Each run below is a few steps of one of 8 hidden systems, one row a step.
z_976, trace 1, 8 rows:
-12  -5  -5  -3  -9  -8  24  22  30  -16  21  14  14  -5  -32  -4  18  19  12  39  4  -22
-1  -14  22  13  -1  -12  16  14  20  -33  -11  31  -13  13  -9  -9  12  11  -9  29  -15  -24
-34  4  33  16  13  16  6  4  2  -12  -15  14  -4  16  -23  16  2  19  18  29  5  -14
-16  -19  -3  34  14  27  3  13  28  -16  -13  -6  -14  18  -2  -22  0  16  10  6  -6  -15
13  13  -5  15  -4  13  -4  7  0  -14  -47  5  -14  17  2  11  -20  9  24  19  10  -15
-13  -14  -22  16  -1  16  10  25  21  11  -12  15  12  17  -9  12  -8  14  29  4  13  27
7  -29  -23  12  12  1  -16  8  7  -27  -28  20  -5  18  13  -13  -18  -19  -7  6  6  16
-4  -10  5  -14  -1  28  -3  5  -14  -7  -16  -4  15  13  2  34  -12  -8  15  2  44  7
z_419, trace 2 (8 x 22):
-21  23  2  15  16  -3  -4  -6  24  -19  9  -11  -21  -11  -32  -38  13  23  4  31  -26  -48
37  13  -29  17  -15  8  5  5  20  -9  -13  -37  -14  -3  12  -28  1  18  13  -2  -9  -48
27  19  2  -35  -24  22  7  13  15  -35  -7  -4  -17  13  -18  13  14  12  13  20  28  -33
17  -17  -15  12  -22  -12  32  38  44  -16  -2  32  1  15  -10  -11  14  23  6  20  -14  0
20  -37  -29  1  -3  -10  1  9  0  -37  -12  3  24  -6  15  -10  -14  -25  -10  28  24  -31
-36  -25  21  21  11  39  16  15  14  -18  -3  -8  12  19  -12  10  4  14  19  19  25  -24
26  -18  1  32  -2  10  -3  15  8  -12  -53  17  -22  35  29  -2  -18  2  3  -11  -11  12
-18  -2  -29  -29  23  4  -36  0  4  -35  -14  23  -8  8  -27  -3  -18  -21  4  30  32  19
z_311, trace 3, 8 rows:
9  -13  -6  16  -23  7  30  25  19  24  6  3  17  9  7  11  9  20  14  -18  -3  18
10  4  14  -16  -13  -22  6  -6  -30  -2  -8  15  26  -13  4  32  -9  -14  -2  20  16  -8
-37  -26  16  -1  14  15  9  5  13  3  39  -4  16  0  -14  -3  22  1  -8  -8  6  9
32  -9  14  17  -16  -28  14  -4  -12  6  -3  5  3  -7  34  -7  4  -6  -23  -15  -26  -11
-25  28  26  -23  13  14  -14  -23  -23  3  19  -27  0  -14  -17  10  7  -2  2  7  16  -22
2  -10  10  28  -14  8  28  19  28  24  12  0  -4  16  9  -6  21  28  5  -27  -26  14
18  31  10  -12  -17  -33  2  -15  -34  0  -18  9  12  -22  2  23  -14  -5  6  29  2  -25
-44  -16  10  2  12  30  16  12  25  3  39  -13  14  4  -27  0  23  17  13  3  14  -1
z_616, trace 4:
23  11  23  -9  -29  33  23  13  11  1  1  -20  -13  21  4  20  22  24  13  -22  10  -16
-22  -10  2  38  14  16  1  15  27  16  -16  15  -23  25  0  -11  0  22  13  -18  -24  34
-18  17  -48  -5  30  -4  -41  -12  2  -8  -13  -3  -9  -11  -22  -26  -29  -12  14  24  8  6
42  1  -37  -44  -27  7  5  8  10  -15  26  -32  12  -15  3  -5  15  -11  -1  -5  31  -26
18  -26  34  -6  -20  27  19  21  9  5  0  15  -14  39  24  27  24  4  -11  -45  10  38
-72  -6  18  27  52  21  -29  -14  7  8  2  8  -17  9  -22  -17  -7  5  5  -3  -11  33
12  23  -48  -13  20  -15  -35  -24  1  -25  8  -36  -14  -33  -9  -53  -10  -18  -10  16  -5  -45
70  28  4  -52  -57  15  18  9  -5  3  3  -25  -6  8  18  37  24  9  7  -29  26  -14
z_665, trace 5, 8 rows:
11  16  -5  8  5  5  -9  -8  14  -19  -11  -15  -31  2  -3  -31  5  12  -2  5  -17  -33
-21  24  7  2  8  12  -4  -8  -12  0  -17  -9  7  -5  -18  19  -16  10  30  29  18  -22
23  14  -17  1  -26  2  16  23  26  10  -14  8  -7  12  -5  9  4  24  23  -3  -4  13
13  -4  -9  -23  0  -15  -15  2  -4  -36  -18  30  -5  5  -8  5  -9  -19  -11  29  16  1
-33  -25  -8  7  11  28  7  18  24  -4  13  -3  12  16  -15  3  6  7  15  3  20  11
35  0  17  -6  -17  17  5  2  9  -26  -10  -11  -29  21  17  -6  15  5  -11  -15  -1  -23
-31  15  18  -3  25  17  -29  -16  -22  -3  -22  10  -13  11  -13  19  -19  -6  10  10  13  17
10  7  -46  7  -4  13  -3  18  42  8  6  -15  -16  5  -10  -29  7  20  21  -14  -8  11
z_827, trace 6 (8 x 22):
-30  -23  -8  -1  13  13  6  8  19  21  49  -11  18  -6  -10  -12  21  3  -5  -24  1  28
49  10  -25  -19  -15  -30  -12  -11  -6  -1  5  -4  -10  -16  22  -21  2  -17  -26  -17  -17  1
-46  32  23  -21  17  3  -12  -19  -12  18  33  -7  0  -19  -36  9  10  7  5  4  0  11
21  -22  -6  28  -11  -10  27  9  21  15  26  -20  6  -9  25  -31  24  10  -17  -30  -33  -14
12  56  3  -25  -8  -38  -17  -20  -23  6  -17  20  -16  -18  -18  12  -9  4  2  23  -16  1
-50  -24  15  23  9  13  31  15  22  18  46  -9  30  -9  -23  -6  23  23  8  7  -6  -11
70  10  -16  -2  -38  -36  13  5  -5  -9  -20  2  -3  -11  31  -9  -3  -3  -12  -1  -15  -27
-54  32  45  -22  13  8  -2  -9  -15  5  11  20  3  -2  -49  36  7  14  18  34  15  4
z_419, trace 7 (8 x 22):
-2  -35  24  27  3  -3  13  5  -1  -4  -1  9  7  10  25  -5  6  -3  -19  -12  -14  1
-13  -7  18  0  23  2  -23  -18  -14  -24  -10  7  -16  5  2  -10  -5  -17  -19  9  1  -5
-26  2  -11  18  22  16  -11  -2  19  6  5  -11  -12  1  -12  -25  3  13  9  -7  -14  5
28  2  -19  -8  -4  13  -14  -4  -1  0  -7  -25  -12  5  18  -9  -3  -8  0  -26  8  -1
-6  6  9  -31  -5  15  -1  7  12  -9  20  5  -11  10  -20  11  21  5  -3  -4  14  14
13  -23  -11  12  -8  -16  12  13  17  5  12  14  2  1  13  -19  11  0  -15  -13  -21  15
-1  -17  5  -16  11  0  -11  -13  -16  -21  12  -10  11  -11  6  -4  3  -24  -19  6  18  -19
-27  -9  28  24  10  20  12  4  15  7  10  -9  -8  10  -6  -5  18  19  4  -10  -14  -7
z_431, trace 8, 8 rows:
-23  -14  30  2  5  -5  15  5  14  -9  27  21  -1  5  -14  -5  27  8  -17  7  -13  0
-6  -7  21  11  -4  0  8  14  12  -2  -14  35  -13  24  -4  13  6  12  2  1  -10  28
-29  15  13  -11  15  -5  -16  -6  -5  -9  -8  30  -9  4  -27  12  -5  -1  5  27  6  17
-26  -20  -6  15  12  -17  13  13  19  -9  14  24  18  -8  -20  -12  5  3  -1  32  -8  -3
2  -32  23  -8  -11  -2  20  20  6  -18  7  33  9  17  4  19  14  -5  -16  5  12  14
-7  9  1  -20  6  8  -18  5  22  -23  -7  28  -36  22  -22  -6  9  4  -5  5  1  28
-21  -11  -8  23  23  -27  -12  -3  -3  -9  -22  36  1  -2  -7  -14  -22  -9  -4  31  -15  10
-31  -39  30  -3  14  1  11  1  -4  -23  27  13  23  -2  -6  2  17  -14  -22  17  13  -10
z_608, trace 9 (8 x 22):
37  3  -28  -9  -18  2  -3  5  -15  -5  -30  -8  14  3  18  19  -21  -10  16  3  28  -6
-30  -16  27  35  5  14  18  15  8  4  -17  16  6  22  -3  17  -1  20  18  9  -3  4
29  -41  -9  1  -8  -16  7  4  -8  -9  8  2  18  -4  36  -9  2  -26  -31  -17  1  3
-33  -1  -4  4  24  26  -17  -9  -17  -7  -18  -13  15  0  -11  16  -26  -6  25  23  35  -11
-7  -26  29  24  -2  13  25  7  12  17  29  -18  4  6  19  -10  29  14  -15  -37  -23  0
29  6  -40  -17  2  0  -31  -15  -24  1  -25  -17  3  -7  22  3  -31  -28  2  -14  23  12
-56  -9  12  30  19  23  11  15  23  21  7  9  7  13  -27  6  3  26  29  5  -2  20
41  -20  -9  -23  -26  -22  15  2  -11  14  31  -7  22  -14  34  0  17  -21  -31  -36  -2  14
z_976, trace 10, 8 rows:
6  -6  29  -4  1  1  0  -19  -22  -8  17  -27  3  -12  19  -5  11  -13  -24  -11  -2  -33
8  23  27  7  -16  -2  17  -8  -11  31  11  -21  1  -9  8  10  14  19  4  -18  -18  -14
-10  15  -3  24  10  -29  -4  -11  1  26  7  5  -4  -19  -1  -22  -1  8  -6  -6  -40  6
-14  13  -17  -2  14  -18  -12  -18  -15  0  7  -14  18  -29  -12  -12  -14  -8  4  26  0  -26
13  -13  -8  1  -20  -6  29  15  8  -1  23  -18  29  -18  2  -4  15  9  4  7  5  -35
15  -1  27  17  -18  -33  26  7  -4  4  -8  30  2  -1  11  7  6  10  -10  9  -29  -6
-51  -2  25  22  27  -11  -3  -12  -15  13  5  16  17  -11  -15  3  -7  2  2  19  -13  3
-12  -24  -6  26  19  16  0  -6  2  -17  4  -35  10  -10  10  -29  -1  -5  -5  7  2  -46
z_431, trace 11:
33  12  28  -22  -19  -7  0  -2  -4  -22  -14  17  -28  16  8  12  15  -4  -17  -5  -2  -2
-7  26  7  15  17  -3  -19  -13  5  -16  -22  3  -34  3  -14  -23  -5  12  2  20  -23  -18
-17  -22  18  33  11  -6  14  -2  -16  -7  -15  3  25  -4  9  5  -14  0  5  27  0  -33
-4  -18  18  -14  -8  36  15  14  14  -21  14  -11  4  17  -8  14  22  6  4  0  31  -16
21  6  -36  -1  -7  11  -11  20  26  -8  -33  14  -21  23  -4  -2  -14  8  21  -2  10  23
-5  3  -17  -14  18  -22  -29  -20  -29  -16  -13  7  14  -19  -2  -2  -25  -30  -9  26  15  -6
-10  -38  -6  12  9  1  13  6  22  -20  37  -18  14  -12  4  -37  23  -6  -23  1  -5  -29
31  -28  18  10  -17  20  10  16  4  -2  -21  10  -12  37  35  15  7  -2  -9  -38  4  26
z_608, trace 12 (8 x 22):
5  -12  8  -2  -4  -19  6  10  11  -29  -5  34  -4  7  -8  -5  7  -3  -14  26  -6  -6
3  -8  10  -15  1  -1  2  -3  2  -35  5  2  0  -3  -5  -6  9  -7  -12  25  13  -33
0  4  26  3  2  18  -2  -7  2  -22  -5  -18  -19  9  1  -7  10  7  -4  2  -1  -35
19  -6  -8  7  2  12  -9  1  16  -21  -13  -10  -27  17  8  -22  2  0  -5  -11  -7  -7
6  -9  -24  -8  -2  19  -4  18  25  -19  -5  2  -7  17  -8  -7  4  4  11  5  18  4
8  -9  15  -16  -17  19  14  16  10  -12  7  2  -2  17  0  17  19  6  1  -5  19  0
11  -3  24  -10  -2  10  -10  -5  -14  -17  -17  8  -17  18  11  15  0  -10  -12  -10  8  9
-18  -21  4  5  21  11  -14  1  11  -21  -5  15  -14  17  -4  -15  2  -9  -13  -1  2  17
z_616, trace 13 (8 x 22):
-16  -11  50  23  0  -12  19  -7  -32  3  -12  15  21  -1  12  26  -5  -1  -5  15  -5  -18
-19  -3  21  43  10  -21  15  -7  -16  7  -11  5  21  -17  5  -3  -12  10  5  29  -24  -34
20  8  -4  20  -13  -30  11  -4  -24  3  -30  5  23  -15  13  10  -23  0  12  29  -5  -33
7  -8  6  14  -24  -14  33  15  -13  17  -10  11  44  -8  10  32  -9  8  20  17  9  -12
-11  -39  5  40  4  -17  19  11  -8  10  -15  24  35  1  21  7  -17  -6  -1  13  -8  7
-19  -15  0  17  18  -13  -6  -13  -32  -6  -20  4  34  -15  9  11  -29  -18  2  34  16  -20
14  -17  6  17  -13  -8  26  0  -21  1  4  -22  41  -19  22  7  -3  -5  1  12  9  -49
14  -19  30  33  -13  0  23  4  -25  14  -29  4  20  12  37  27  -13  1  2  -10  -4  -6
z_665, trace 14, 8 rows:
8  8  16  0  0  8  -11  -20  -30  29  -2  -24  2  -3  26  13  -6  -10  -5  -36  -1  12
7  13  -21  -5  6  -17  -21  -15  -14  29  8  -9  2  -18  9  -9  -11  -12  -8  -26  -12  30
2  -6  -27  -14  1  -16  -4  -10  -9  11  33  -23  28  -32  3  -14  2  -18  -12  -6  6  -6
3  -6  20  -10  -15  -3  20  -3  -18  21  32  -19  30  -17  13  18  16  -3  -9  -18  8  -6
8  6  27  -6  -8  -22  3  -10  -18  24  13  18  -3  -5  14  11  10  -4  -22  -25  -22  29
-21  -5  -10  6  23  -30  -15  -14  -4  10  24  11  3  -23  -6  -28  1  -14  -24  -2  -27  16
-16  -12  3  13  4  -7  19  -6  0  8  36  -29  24  -29  0  -20  15  4  -9  2  -10  -38
7  15  45  10  -18  -13  25  -7  -28  23  1  -3  14  -8  15  26  10  13  -4  -6  -15  -20
z_827, trace 15:
-13  -19  -16  -7  12  31  -11  12  29  -2  15  -8  -17  19  -8  -14  13  3  1  -26  11  33
23  0  -37  -16  6  -3  -29  -3  16  -16  -3  -2  -28  6  6  -31  2  -15  -17  -14  -4  16
-24  21  -18  -22  21  21  -28  -11  10  3  19  -22  -15  -7  -26  -16  4  2  10  -6  11  11
17  0  -20  2  -7  16  1  7  28  10  19  -26  -18  4  10  -29  20  11  -2  -38  -15  6
7  38  -11  -25  -1  -15  -23  -6  11  0  1  15  -36  -1  -20  -13  5  7  -2  0  -18  24
-31  -7  -18  2  16  5  2  6  35  0  38  -10  1  -11  -28  -34  22  14  2  4  -10  -3
44  25  -30  -16  -22  -10  1  0  14  -4  4  -23  -14  -13  3  -20  8  8  2  -6  -8  -25
-21  37  25  -26  -4  11  1  2  15  7  19  6  -21  3  -38  14  26  27  13  5  -4  8
z_311, trace 16 (8 x 22):
7  -1  -5  -5  -4  43  -10  16  18  -13  -25  -5  -24  38  -2  13  -1  8  20  -14  25  17
5  5  -15  -7  2  -23  -16  7  2  -4  -30  51  -13  14  -8  9  -18  -8  0  14  -4  49
-7  -10  -54  -27  11  -16  -18  6  18  -16  26  4  11  -19  -24  -27  2  -18  -6  18  14  11
37  -37  -21  -2  -8  25  -3  12  18  -35  -7  -22  -13  20  28  -21  5  -17  -15  -17  16  -19
1  11  32  -15  15  20  -36  -20  -22  -24  -36  15  -41  29  6  17  -11  -17  -12  -9  11  20
-21  17  -30  -10  16  -16  -26  -1  29  17  13  26  -25  -1  -28  -25  5  7  -1  -9  -24  58
57  8  -69  -20  -24  -22  -1  10  20  -14  1  -16  5  -20  6  -29  -4  -7  0  7  4  -18
10  -11  9  -29  -4  60  -11  7  5  -45  -17  -20  -20  36  0  19  4  -8  11  1  56  -19

Which system made each run below?
trace 17 (2 x 22):
-6  -10  -5  -15  7  27  -18  1  -6  5  -2  -3  -2  18  6  19  -5  -15  4  -24  28  41
16  -13  -15  -14  6  19  -22  -1  3  -6  -1  -12  -18  15  19  -8  1  -18  -15  -34  11  27
 -> z_976
trace 18, 2 rows:
-7  -5  -6  13  17  -5  -3  -1  27  -41  8  -5  -18  -7  -15  -47  14  6  -12  29  -19  -49
29  12  -17  -15  -18  15  8  6  21  -26  6  -33  -13  -2  -4  -20  19  12  7  8  8  -54
 -> z_608
trace 19, 2 rows:
-9  2  18  -3  -2  -10  3  1  -10  20  7  18  6  1  -1  17  4  1  -3  -9  -5  27
3  -9  -13  0  5  -19  -6  0  12  -2  14  11  -6  -7  1  -26  8  -5  -20  -5  -20  14
 -> z_665
trace 20, 2 rows:
27  14  -12  28  -2  8  -11  -10  -9  16  -35  -27  -15  3  30  -11  -19  6  7  -25  -18  -11
-17  32  -7  -8  9  20  -20  -10  -15  19  -17  -16  -1  0  -16  23  -22  7  34  4  21  13
 -> z_311
trace 21 (2 x 22):
25  0  32  -12  -20  -28  10  9  -4  -10  -10  48  -16  15  7  15  14  -1  -22  -1  -17  25
-12  -10  0  -14  21  -22  -20  -8  -7  -38  -11  36  -4  0  -14  -6  -11  -23  -18  40  8  0
 -> z_608
trace 22, 2 rows:
-6  -11  -23  9  16  -20  -13  -5  -5  -5  -9  10  11  -13  3  -15  -19  -18  -5  18  -1  1
-10  -19  -20  9  17  20  -12  -6  6  -8  6  -27  6  -1  6  -18  -3  -10  -2  -8  12  -11
 -> z_311
trace 23 (2 x 22):
-14  -6  -10  0  -1  9  6  16  2  -1  -11  10  21  6  -15  23  -12  4  26  21  26  8
29  -17  -12  0  -19  8  11  24  24  -15  -9  10  -10  20  11  -2  11  5  -1  -8  4  9
 -> z_665
trace 24, 2 rows:
-38  14  11  18  25  7  -15  -4  21  -7  -4  12  -32  11  -28  -23  4  21  7  14  -25  4
15  -4  -49  26  -1  1  2  14  32  -5  -8  -15  -2  -5  -2  -37  -7  14  16  12  -11  -24
 -> z_827
trace 25, 2 rows:
-3  -22  8  1  2  9  -2  3  -13  -15  -14  10  12  11  9  17  -10  -14  -2  8  21  1
-17  -29  18  14  12  14  2  -1  -4  -10  5  -5  7  6  11  -1  4  -6  -13  -6  5  -5
 -> z_608
trace 26:
3  -14  21  5  -1  0  1  2  3  7  7  16  -13  17  15  1  14  -2  -19  -30  -16  32
-14  -4  -2  6  26  -7  -25  -20  -5  -11  5  -2  -16  -8  1  -30  -1  -15  -24  -4  -17  0
 -> z_665
trace 27, 2 rows:
6  -11  38  29  -7  -9  16  -8  -35  18  -23  4  18  3  36  26  -12  -3  -9  -12  -11  -3
-20  -13  24  26  11  -22  2  -7  -33  15  -23  30  26  -3  11  24  -25  -11  0  15  -4  15
 -> z_827
trace 28 (2 x 22):
10  26  -2  -21  -9  14  -4  -5  0  1  5  -24  -7  -5  -10  6  7  9  12  -4  12  -17
15  8  -12  -3  -14  -9  9  15  25  7  11  7  -10  2  -7  -12  17  14  1  -11  -16  13
 -> z_976
trace 29:
-12  -26  4  11  6  21  4  8  10  8  12  -7  5  12  9  -2  11  -1  -4  -26  5  21
17  0  10  1  4  3  -14  -14  -10  -12  -8  -11  -20  5  20  -13  5  -14  -20  -18  -11  -9
 -> z_665
trace 30:
1  12  -16  10  6  -26  -9  -14  -22  15  -8  -3  16  -23  7  -5  -19  -8  2  10  -8  -6
-14  7  7  3  -7  5  14  0  -10  34  15  -17  29  -14  -3  21  2  8  18  -5  8  1
 -> z_827
trace 31, 2 rows:
15  19  1  0  -11  -16  2  -18  -33  24  -2  -21  23  -24  18  13  -14  -5  3  -5  0  -15
3  3  -13  0  -10  -28  6  3  -11  36  7  11  25  -16  7  15  -9  -5  3  -10  -7  34
 -> z_665
trace 32 (2 x 22):
5  3  -9  -10  6  20  -15  -4  -2  -29  -24  -11  -7  9  -3  3  -14  -6  12  14  28  -21
-5  -10  12  4  2  42  -1  8  12  -9  -9  -14  -13  26  4  9  6  10  10  -14  20  1
 -> z_827
trace 33, 2 rows:
0  -38  3  21  5  0  11  7  7  -14  2  1  11  6  19  -14  2  -8  -14  -1  -2  -11
-5  -16  23  26  7  13  1  -5  -16  1  -16  -9  3  8  22  3  -7  -3  -5  -10  -3  -9
 -> z_665
trace 34, 2 rows:
-1  9  -24  -15  -4  -8  2  8  9  -8  2  6  10  -11  -20  2  -3  4  14  29  14  -10
5  -7  4  -10  -18  6  19  20  15  -10  7  7  10  8  -10  15  14  8  9  8  16  -4
 -> z_665
trace 35:
0  6  38  0  -6  -4  3  1  -14  3  -18  30  -10  17  6  30  -1  3  -4  -1  -4  20
-33  23  8  -3  17  1  -10  -5  11  -5  7  11  -15  -2  -37  -7  5  14  11  24  -7  -3
 -> z_431
trace 36 (2 x 22):
-16  -23  -16  14  25  25  -23  -6  -7  4  -8  -20  5  7  15  -7  -18  -18  2  -21  17  20
26  -3  -18  1  -4  22  -8  -7  -4  7  -2  -45  -2  0  28  -9  -4  -7  0  -32  9  -11
 -> z_665
trace 37:
0  -19  -30  9  13  -15  -10  -5  -3  -1  8  -10  18  -18  11  -24  -11  -19  -11  2  0  -3
22  0  7  -21  -11  4  -2  -10  -26  -2  -2  -13  13  -5  17  21  -3  -17  -5  -12  23  -8
 -> z_616
trace 38, 2 rows:
-2  -39  8  -21  3  21  -1  4  -9  -37  10  -2  16  10  6  12  7  -28  -16  6  42  -11
-8  -28  35  7  15  1  -11  -7  -4  -10  2  23  -23  20  18  -7  10  -16  -36  -27  -17  32
 -> z_311
trace 39 (2 x 22):
11  -13  -37  -17  -4  7  -3  12  18  2  19  -10  10  -2  -1  -9  5  -8  1  -13  17  18
8  -10  13  -25  -5  12  -1  -6  -12  -14  14  -13  5  -1  8  12  12  -19  -15  -9  24  -9
 -> z_665
trace 40:
-18  -39  -25  -10  26  -18  -16  1  15  -38  24  19  10  -11  -15  -35  3  -30  -29  24  6  2
-23  -42  -1  33  19  41  9  2  13  -1  21  -49  15  2  18  -23  8  0  -1  -23  7  -27
 -> z_419
